In the rows, zero is written as 128.
One hidden turn or mirror swaps the rows below in pairs. Which row is each named row swapped with?
fof: [ 97 114 126 148 143 117 151 147 180 126 104 121 135 156]
dez: [108 115 130 151 132 105 128 144 176 145 110 113 143 167]
Fita: [113 150 139 159 137 170 124 108 104 126 130 122 157  73]
gimi: [127 148 141 126 112 166 137 140 124 136 150 135 102  72]
pesan: [149 127 113 166 123  99 110 168 151 124 108 127 122 140]
tiv: [114 149 152 144 126 167 122 103 109 150 145 120 152  80]
dol: [ 84 128 151 114 132 159 161 119 177 142 124 135 141 117]
bufa: [129 136 128 174 142 133  99 112 129 128 100 129 189 119]
gatu: [114 144 148 134 115 166 121 110  80 152 127 128 139  85]
lupa: [108 110 129 136 121 100 133 149 149 149  94 122 129 173]
baza: [103 157 155 112 150 168 129 120 122 130 148 118  98  93]
rubez: [ 95 121 112 124 141 114 159 107 152 116 113 158 138 155]
Mubep: [140 156 136 142 110 114 100 150 107 114 120 144 158  84]
zivun: [173 110 122 130 117 130 117 119 113 108  86 109 130 140]
buze: [155 152 131 157 161 167 128 139  89 127 118  96 141 110]
Pebin: [130 139 123 158 162 103  89 145 140 116 106 111 126 158]
Mumor: [148 110 143  93 112 158 150 112 124 118 112 114 103 117]
nog: [124 132 135 125 158 148 168 161 153 132 115  96 107 153]
Zisu: [108 138 144 103 104 109 143 168 163 121 126 147 119 114]
vupog: [113 144 114 141 140 141 134  82 100 112 126 160 161 109]

Swapped with bufa: dol
Swapped with lupa: gatu
Swapped with Pebin: baza
Swapped with gimi: pesan

One hidden turn or mirror swaps the rows below in pairs. Which row is each named row swapped with?
Meva: [155 120 168 161 133 160 140 120 103 113 129 125 173 101]
dera: [163 131 192 124 108 140 149 121 129 134 107 117 125 105]
movu: [144  72  82 139 158 131 126 114 117 106 105 116 114 157]
Memim: [135  86  87 175 132 132 129 145 135  97 121 124 113 165]
Siz: [116 143 171 110 122 164 143 122 107 132  80 125 140 109]
nokol: [149 128 180 114 114 166 131  95 128 128 103 121 124 102]
zok: [133  84  99 144 140 103 123 113 111  97  98 103  71 136]
Pelo: [115  96  87 142 164 110 125 119 120  81 124 106 119 144]
zoki: [131 127 173 126 100 129 132  98 117 120 101 102  79  95]
zom: [118 143 181 122 128 143 131 103 129 103 124 105 130  84]
Dazum: [117 139 169 124 115 130 144 105 140 153  92 131 106  99]
bomod: [137 141 181 150  91 161 139 127 145 125 123 124 121 113]
naduk: [127  92  86 152 153 116 146 104 119  86 124 149 138 159]
bigil: [118  92  87 148 150 108 141 118 140 128  91 124  98 143]
zevi: [132 143 178 130 113 146 149  87 125 111 128 149 149 107]
migo: [122  99  87 133 159 133 145 138 100 108  82 119 136 160]
zafod: [162  77  95 142 150 109 140 142 126 104 102 115 117 160]
kov: [129 119 197 140 106 158 130 105 128 117 103 131 133  96]
Lopot: [127  68  94 164 153 120 125 125 124  90  98 127 128 156]
vom: [152  94 109 175 158 137 133 129 101  98 127 120 162 132]

Swapped with zevi: naduk
Swapped with Pelo: zom
Swapped with zafod: dera

One hidden turn or mirror swaps the rows below in pairs. Which row is each named row swapped with?
kugan: [155 104 153 114 108 148  93  86 130 125 130 124 137 126 100 127 154]
nifom: [163 145  80 145 132 163 117 131 145 153 148 137 107 131 110 164 119]
Tun: [136 114 160 128 106 133 118 101 106 112 139 119 151 115  97 115 170]
befe: [135 104 140 100 120 128  96  98 113 139 144 148 129 131  92 118 169]
nanet: [135 146 128 140 156 152 183 140 120 121 128 140 140 126 184 126 121]
lub: [166 148  80 142 156 152 141 126 141 147 162 148 112 125 106 162 116]
zeme: [173 145  92 140 142 161 121 112 152 143 164 138 115 125  97 157 113]
lan: [152 111 148 120 104 111  99  82 167 130 133 130 142 117 140 107 121]
kuf: [127 106  92 121 109 132 108 140 106 151  86 137 114 155 140 114 162]
gar: [143 111  97 130 116 137 120 154 106 161 101 156 102 153 145 115 159]
talo: [120  96 157 100 120 130 115  92 116 124 136 131 128 121  98  94 137]
zova: [107 147 116 155 127 162 162 108 109 126 111 133 142 138 185  99 129]
vono: [172 149  94 134 138 158 117 126 146 148 157 142 118 126 105 171 116]
kugul: [130 137 140 149 148 148 178 123 119 138 158 110 178 148 156 102 114]
Vor: [107 165 100 149 156 169 171 130 125 132 134 122 143 139 163 136 116]
Dek: [144 130 147 120 114 128  95  83 128 133 166 160 154 105 102 136 141]
soguz: [142 115  94 128 119 142 126 148 102 150  95 152 105 157 156 104 159]
ziga: [141 103 165 119 108 130 114 106 120 141 162 116 181 141 111 106 146]
banu: [123 158 131 156 148 153 179 136 109 106 139 112 160 109 152 126 130]
zabo: [127 111 105 122 114 136 127 155  99 150  88 148 115 158 164 110 158]
furaz: [142 139 127 140 137 125 158 112 159 125 126 134 140 120 196 100 101]
Viz: [102 148 125 129 149 150 166 132 129 118 137 116 157 115 150 127  86]

Swapped with lan: furaz
Swapped with zeme: zabo
Swapped with nifom: gar

